rotation ticks, each row followed by its count of ticks:
The counts run from 0 to 432.
[  5.7  10.1   1.5  -2.1  11.3 -11.7  12.4 -24.9  18.8  -6.4  -4.4  -1.4
  -5.4   5.5 -17.0  10.7  -2.1  -0.4  41.7 -28.8   6.7   8.1   2.6  25.8
  25.8  10.8  -8.7   2.8  14.0  17.7  15.7   9.6   6.3 -11.9  -9.6 -11.2
   4.0  -1.6 -19.5]
123
[ 16.8 -23.5   9.6  -6.1  -4.2  30.2  12.2   3.4 -14.5  -1.3 -15.0   7.9
   2.3 -17.3  20.7  -1.7 -10.1 -20.0 -12.4 -11.2   1.8  -3.6  10.5 -10.8
   4.6   3.6  17.6  22.9  -9.9  -5.9  -9.7  -7.9  17.5 -20.2  23.7 -15.3
 -13.2 -13.2   5.0]
225
[-15.6 -11.0  -2.7  -0.2  -7.2  -8.2 -18.5  14.7  21.9 -11.2   4.2  -8.6
  -8.3  -2.7 -12.5  14.1  18.3   8.2  18.6 -11.7   8.5  20.2 -29.7 -11.5
 -16.9  14.5  -0.7   2.7 -29.7 -13.2  -1.7   3.4 -23.7  -4.9   3.4  22.2
   3.8   5.7 -22.3]
379
[-24.8  31.1 -17.8  11.8   5.5  -7.2 -15.9 -16.8  15.6   9.4  -4.8 -11.5
   1.7  -3.9   5.7   5.8 -23.8  14.5  25.5 -18.7  -1.5   7.3  -6.9  -1.9
  -8.8 -20.1 -14.7 -10.6 -10.8   1.9  23.4  15.2 -14.1  -2.6   4.8   5.8
   2.3  -2.8 -13.9]
52
[ 15.6   8.1  10.5 -16.0  -0.3  -6.1  -0.5  13.4  -5.6  -4.6  37.0 -18.2
   0.0 -14.8 -28.7 -11.8  25.0 -18.5   4.8 -22.5   5.0  -7.4  -1.5  -6.9
   6.6  28.1 -22.7  19.1  -6.0 -15.3  -7.3   3.1   1.8   8.7   2.6  -9.5
  -1.6 -15.9   2.7]
200
[ 30.9 -12.0  -4.4   1.4  -9.2  -5.1  -9.3  -1.5   2.1 -15.3  -7.7  14.9
   7.7  -1.6   4.3  -3.4   6.3 -14.7 -13.4  24.8  -0.8  17.6  -1.6 -26.9
 -16.6 -12.7  -2.4   0.3 -10.7 -22.6 -25.8  -6.2  -6.1   5.1  16.0 -16.3
 -16.0  -7.1  -2.1]
296
[ -7.2  14.3 -37.1  27.0   4.1 -17.2  -2.3  -5.8   5.4   4.6  -3.5   1.2
   0.5 -18.5 -16.9   2.0 -14.7  -7.1 -14.3   0.0   1.9 -14.6  -4.3 -21.9
 -26.6  -8.7   1.5   8.3   7.3  -1.8  -8.4   0.4 -19.1  10.7  -9.4  21.1
  16.5  -3.8  -3.9]
259
[  7.7  -4.8  15.4  -2.1   8.7  -2.4   1.3 -37.9  22.2  -3.3  -7.5 -19.8
  -4.3  -6.5  11.3  21.9 -18.8  11.3   7.7 -24.2  -1.2  27.6   9.3  -8.6
 -10.4   4.8 -13.2  10.8  -0.4   4.3 -13.2  11.1  -3.5 -10.8   2.1  -2.4
  -1.1 -15.3  -0.3]
125
[  9.1 -15.3  -5.9   4.8  -8.4 -11.3  23.9  -4.1   8.4  -7.3  -8.2  23.8
  -4.1   3.2  -3.6   5.4 -20.5 -16.9   3.3  -8.3  -1.4   9.0  -1.0  -9.7
  -6.2 -21.6   9.9  -4.6  -2.7  16.0  -1.6 -15.3   8.6 -18.7  30.9 -16.7
  20.1  -8.9  -1.2]
228
[  1.3   3.6  -9.8  12.1  -9.6   2.5   3.4 -14.9  12.6  14.1  -4.4  11.3
   3.0 -18.9  -0.2 -10.9 -39.0  -1.8   0.0 -10.3 -15.0   6.3  20.3 -23.8
 -16.4 -24.3  -2.7  -0.1   8.7  -1.0   3.2  -6.9 -14.0   0.4  29.4  -2.6
  14.8 -13.9  22.3]
47
[  6.9  -7.8 -25.0  15.9  -9.8  -3.4 -29.7  15.7  12.3  13.1 -15.1   6.2
   0.5  -6.5 -17.5   9.0 -12.9 -14.0   5.7   9.9  10.2  -9.3  14.3  20.8
   0.0   8.8 -14.0  18.9 -15.1  -1.3  -5.2   5.7 -15.4  -2.0 -11.4   7.3
  18.1 -14.2 -21.4]
170
[  8.6  -5.4   5.0  -6.1   7.0  11.2  -3.3 -26.6 -22.2  21.7  -0.7  -1.5
  -7.0 -26.2  13.7 -11.7 -19.8  -5.0 -12.7  -7.8 -12.9 -18.8   9.8  -5.8
   4.5 -19.1   5.3  26.0  -3.8  -2.1  -1.2  -0.2   6.9  -0.2  34.5 -15.6
  -1.4 -15.3  11.6]
43
[ 10.5   2.2  13.5  -9.5  23.6  17.5  24.2  12.9 -25.2  14.4  18.2  -1.9
   6.1  -2.5   6.5  -1.7  12.0   7.6   7.6 -32.7 -14.1  -7.8  -3.0  -5.6
 -15.4 -12.1  12.0   9.0 -12.6  14.1  -9.5 -11.8   2.7 -13.6  17.3  -0.8
  -2.3   0.3  -9.2]
38
[-18.3  25.2 -22.9   1.9  -6.4  -2.4   4.3 -14.6   1.6   7.4  23.6  21.5
 -22.0   0.3 -15.6  -9.3   1.0  11.0  14.1  13.9  -2.6  -2.3  -6.2  -3.4
   8.2   0.7   0.9  24.9   4.1  18.1   3.0   9.0   5.5  17.9  20.7   3.7
 -14.9  -2.1 -25.7]
253
[-31.0   3.2 -12.4  -7.2  10.9  26.6   2.3 -17.8 -19.6   9.5  18.1   1.8
 -16.7 -18.0   5.7 -13.1   8.2 -11.9 -22.4  -1.5  -3.3   6.7  14.2 -15.0
  14.5  -4.0 -14.6  19.9 -17.1  19.3  -6.9   2.0   3.9  15.6  13.6  -4.4
  -5.6 -14.1  -0.3]
251
[ 16.7  19.6  -7.4  12.9  12.1  -4.6  13.8 -17.0  -9.6 -12.3 -12.6  12.7
   5.9 -10.3   0.0  -3.8  -1.4  -8.5 -18.7  -2.4  18.7  -5.5  15.1   6.1
  18.0   3.1  16.6 -13.2  21.8   1.9 -14.1 -12.5  11.8  -3.0  -6.2 -30.9
 -13.0   1.6 -16.0]
24
[ -2.0  28.6  -3.2   2.7  10.8  -7.8  13.8   0.1  -8.4   2.8 -13.0   7.0
  -1.1 -26.3 -12.2  18.9   3.6   9.2 -20.0 -19.0 -15.4  -7.6  16.1   0.1
  19.1  11.1  17.7   3.9  11.4   7.9 -17.1  -3.7  -1.3  11.3  10.6 -10.2
   8.2 -27.7  -8.3]
418
[-17.9   1.6  -7.5 -12.3  -9.3   4.6  -8.1   2.7   1.0  -3.8  33.3 -15.9
  -5.1 -16.3  12.0 -19.8  10.8  -4.9  10.5  -6.4  10.3  -7.1 -20.3 -15.6
 -18.1   1.8  -7.8  -7.7 -37.1 -15.5  12.9  -3.8  -2.3 -15.7  18.2  13.3
 -10.5   1.2  -3.5]
271
[ 13.7   0.8  18.5  -1.3  -9.4  -6.2   3.6   1.0  27.3 -13.8  -0.4  10.0
 -17.4  17.6  -4.2  15.3   8.8 -10.7  28.7 -11.8  18.3  17.1  -6.2   2.7
  -6.4   6.1 -22.5  21.8   7.3  -0.8   5.9  13.0  15.0  -8.6  10.5 -10.5
  -9.2  -2.9 -17.8]
15
[ 18.6 -11.7  11.2  -6.7   8.0  -6.6  25.2  16.3  -4.2 -15.7  -0.9  21.2
   7.5  -7.8 -21.4 -12.9  21.8 -11.6   4.4  -7.2  18.4 -19.9   1.9   1.0
   4.2   6.6  -6.7   7.1   4.7   2.0   6.6 -23.3  21.0 -11.7   9.6   5.0
 -11.9  -2.0 -15.1]
387
[ 14.6 -13.5   1.9  12.9   5.7   3.1  -9.4  13.0   9.2 -15.6  -6.1  10.2
  18.1  16.1 -36.9   2.4  -0.7  -5.7   3.8 -20.1  27.7  -4.8   4.8  15.5
  13.6   3.5  -7.7   1.2   0.8   5.0 -18.9 -16.2 -12.2 -18.7 -11.7  -6.3
  27.1  -3.4 -13.2]
9
[ -3.9  18.9 -27.7  -2.2 -17.1  -3.4  25.6  -5.0  -1.7  -1.8  26.8  15.2
 -19.2 -15.4  14.4  16.4  -6.9 -25.7   4.6 -10.3  11.6   7.0  12.2  -5.1
  -6.5   2.5  -4.4  -4.2  -0.9  -4.2  16.3   5.8  17.0   0.3  -3.2 -17.1
   1.7 -20.0  -1.5]
341
[ 21.7  -3.2 -10.8   6.4  13.0 -23.4   4.2  -3.8  13.4   1.6   1.3  -7.2
   4.9 -16.1  -6.8 -10.4  -6.0   5.7  14.5   2.8   6.6   2.0 -11.1  -6.0
 -37.1  -2.4 -10.4 -12.1 -12.9 -15.2  -1.8 -13.7 -14.8  -8.5 -14.0  32.1
   7.4  19.1 -16.9]
78
[-10.8  -4.0   9.1  -3.6  -4.6  12.0  30.0   2.2  -6.5  22.6   7.1  14.0
 -11.9 -14.5  18.4  -2.2   1.5 -24.5  -7.3 -27.7  -2.1  14.4   1.8 -11.2
   0.2  -0.8   3.8 -10.7 -24.5  13.2  10.1  -7.1  19.2  -8.1  11.0  -3.1
   5.9  15.1  -7.8]
339
[  3.3 -20.2  17.2  -6.5  21.8  25.9  -0.6 -17.3  -0.9 -11.9  -1.7  -2.6
  -1.9  -2.2  -7.8  -7.3  29.8  15.9  17.4 -19.8  12.3   8.0 -10.9  18.6
  20.6  10.4   3.2   5.1 -14.1  -3.7   4.7 -12.2 -19.1   1.1   1.0   0.6
 -10.4  23.3  -4.4]
194
[  7.3 -15.1  14.5  -4.1  14.9  -4.6  -2.2 -10.9  10.0 -17.7  -9.9 -20.5
   1.9 -21.4  -2.4  12.3   5.3  16.0   0.1 -26.6 -22.8  20.0  -6.1 -16.8
  -6.9   7.2   5.4  22.6  -3.4   2.1 -24.7   1.2 -27.6  10.6  17.1   1.9
  10.6 -13.6   9.3]
307
[ 17.1  22.8   8.5  20.3   6.6  -8.8  -1.8  16.9  15.5   2.7 -29.0  22.3
   5.5 -11.4 -24.7  -2.5  18.9   1.4   7.0   1.0   3.9 -15.2   6.4  17.3
  -1.0   5.4   2.9  19.7  17.9   3.7   1.2 -15.2 -15.2  25.3   2.1   6.4
  -4.7   4.0 -22.6]
97
[ 14.6  20.9   4.5  13.6   7.6   7.9  -7.2   9.0  10.6 -11.0 -21.1  -1.8
  16.4 -32.1  -9.7 -16.8  13.9  -4.0  -3.5   6.4  -4.1 -17.6  26.5   1.9
  -1.6  13.3   1.0  26.7  11.7  -3.4  -6.1  -3.4  -8.2  25.8  -0.6   0.9
 -20.9  -3.9  -8.6]
96
[-11.5  18.2 -20.0  15.0   3.7   3.4 -14.8  -4.2  -2.1  -9.3 -11.3  10.1
   8.3 -34.9 -16.0 -19.7   6.7 -10.6  -4.9   6.9   8.3 -22.4  12.1  -7.6
  20.1   7.4 -13.1 -14.0  -5.5 -10.2  29.2   3.2 -10.0  19.1 -15.8   2.0
 -14.7  -1.7  -6.5]
371
[ 21.0 -14.2  -4.7  -6.4  -5.7   2.0  -3.3  -4.1  17.9 -17.1  16.2   4.3
 -14.0   3.5 -16.3  18.2  19.8   3.9  16.5  -9.1   8.1  18.3   7.0   7.1
   0.8  17.3 -17.2  29.4  10.5 -15.9 -11.6  -8.0 -30.1   8.1  -2.3  -3.4
  -2.1 -14.2   5.0]
196
[ 13.6  14.9   0.6   0.4  22.1 -10.4 -22.4 -12.2  12.6 -11.2  -3.1 -34.2
   9.7  -6.8  13.3   3.2   7.9  -9.1  -6.1 -13.2   9.6  15.8  -6.9   1.2
 -13.8  -9.3 -13.9  -6.8 -10.7 -14.1 -27.6   6.6 -20.3  -6.4 -11.3 -13.5
  12.0  -1.6  -6.7]
400
[ 34.9   4.0   4.1   2.7   7.2  -1.6  12.6  -2.4 -10.9   3.8   5.8   6.3
   9.0   2.5 -23.8   8.7 -11.4  -8.0  16.9 -13.7  11.4  -7.9  11.9 -16.2
  -8.6  11.3 -10.8  -1.1  25.1 -30.1  10.5   2.1  -5.2  -6.2  -1.1 -15.6
 -11.6 -23.8   7.4]
315
[ -9.5  12.9  -0.5   2.7   0.8   9.3   5.0  -1.9   9.4  12.1  -8.8   5.0
  18.4 -30.8   2.4 -19.5 -23.5   0.5  14.1 -16.4 -27.8   5.0  18.1 -20.7
  -7.5 -14.8  -7.5  -9.9  -6.1   3.5  22.9   3.6  -9.3   7.3  23.9   2.4
   5.2   1.9  12.6]
48
[ 13.7  16.6   1.2   4.3   5.6 -30.6  -6.9  -0.9  12.2  -1.1   5.8  -2.3
   1.6   9.3   2.1  16.0  30.6  -6.4   7.9  -9.0   7.2   8.4 -12.2  10.1
 -24.2 -12.6 -27.5  -9.3 -16.1  -3.7  -1.7   6.4   2.8   5.3  -5.8  -5.6
   0.3  -7.7 -29.2]
290
[ -0.2 -14.7  10.1  -6.8   6.4 -22.9   1.8  -7.8  22.4 -13.3 -13.1  -8.5
   1.0 -30.4  -2.3 -18.4   5.2 -22.6   6.6   4.1   7.6  -6.0 -20.6  -9.9
   1.8  -6.1 -18.0   6.8 -12.6 -10.2  18.7  -3.2  14.2  -5.1  30.1  -1.4
  -2.3  15.1   3.2]
390
[ 11.2  -2.1  15.0  -1.2  -7.5   9.3  -5.6  -8.5  10.8 -14.7   9.3   2.1
  -9.3   6.2 -11.0  17.5   6.0 -22.2  13.0 -16.0  26.2  12.2   8.0   5.8
  12.1  20.4 -31.0  32.8  11.1  -7.9  -0.1  13.0   9.3  -4.4  -5.7 -13.0
  -7.9 -17.8  -8.0]
14
[ 28.3 -11.0  10.9  -2.7   7.1  34.6  -3.8  18.2 -12.3   9.3  -4.2  14.0
   6.6  -5.2  -3.0  -4.0   9.6 -26.8 -15.6  -9.8  -5.1  13.3  19.8  -9.4
   8.6   2.5  -7.3  10.4  -6.9  -8.9 -26.1 -14.4  -2.4   4.0   8.0 -32.0
   2.4   4.6   5.9]
407
[ -3.0  10.9 -13.6  -4.9  23.5  33.0  24.5  10.7  -8.8  -3.1 -15.9  10.7
   7.3 -17.7   5.8 -20.1  -2.2 -12.5  -1.5  -0.4  -7.2  17.5  19.7 -24.1
  12.9   2.9 -19.2  -2.6   9.4 -13.6   4.9  -0.9   1.3   7.1  12.9 -10.3
 -15.2  12.8  -2.7]
137
[ -8.3  21.8  16.9  -0.5  20.5   1.8  18.5  -0.7  -5.7   0.9 -17.6   3.8
   7.8 -27.3  -1.6  -2.0  16.3  19.6  -8.2 -24.7 -25.6   1.8   7.3  -8.3
   6.8  -2.0  21.4   2.2   1.4  18.6  -8.4  -9.2   5.3   7.1  29.0  -7.4
  -4.1  -5.5 -18.7]
417
[-13.0  -1.2 -17.5  29.0  -3.2  -2.0 -15.8 -34.7  11.8 -14.8 -19.0  20.6
  -3.7   8.4  -8.1  -2.2   1.8  11.9  -3.8  -0.7  33.0   0.7  -6.0   4.8
   1.9 -14.6   6.1  -8.5  -0.9  -1.8   6.3 -12.0 -20.0   9.8  -5.8   4.8
  -2.3   0.4 -10.4]
373
[ 16.5 -18.4  -6.5   1.5  28.8   9.0  -3.8  -9.7 -11.9  11.6   3.5  -6.1
   0.4 -20.5   0.9  -6.9  11.4  -7.9 -23.4 -15.2  20.3  -7.2  11.0  14.7
  -2.9   6.0 -16.4 -12.1 -19.8 -17.9 -13.9 -22.4 -15.8  -4.7 -27.7  11.0
  12.1  12.9   4.1]
80
[ 17.3 -18.4 -26.8   6.5   3.4  22.6  -9.1 -22.3  -9.6  17.6   7.7   1.2
   1.1  14.6  10.2   0.7 -26.5  -3.1  16.6   4.1   3.0  16.2   6.3 -12.6
 -21.4 -15.9 -12.8   9.1  -7.9 -13.4  -1.0   7.3 -18.3 -12.3  -7.0 -13.1
   0.3   0.3   6.2]
244
[ 12.7   0.3  10.1   2.9   9.9  -1.4   3.1 -15.6 -18.9  34.7  12.8  -5.6
   9.2   1.0   1.1 -10.9  -3.0  -5.2   0.3 -21.1  -0.8   9.8  -9.0 -20.9
  -6.3  -6.9  -8.3 -16.2 -18.1   2.6 -14.9   7.7  21.4 -20.5   9.5 -26.7
  -5.4  17.2 -16.6]
131
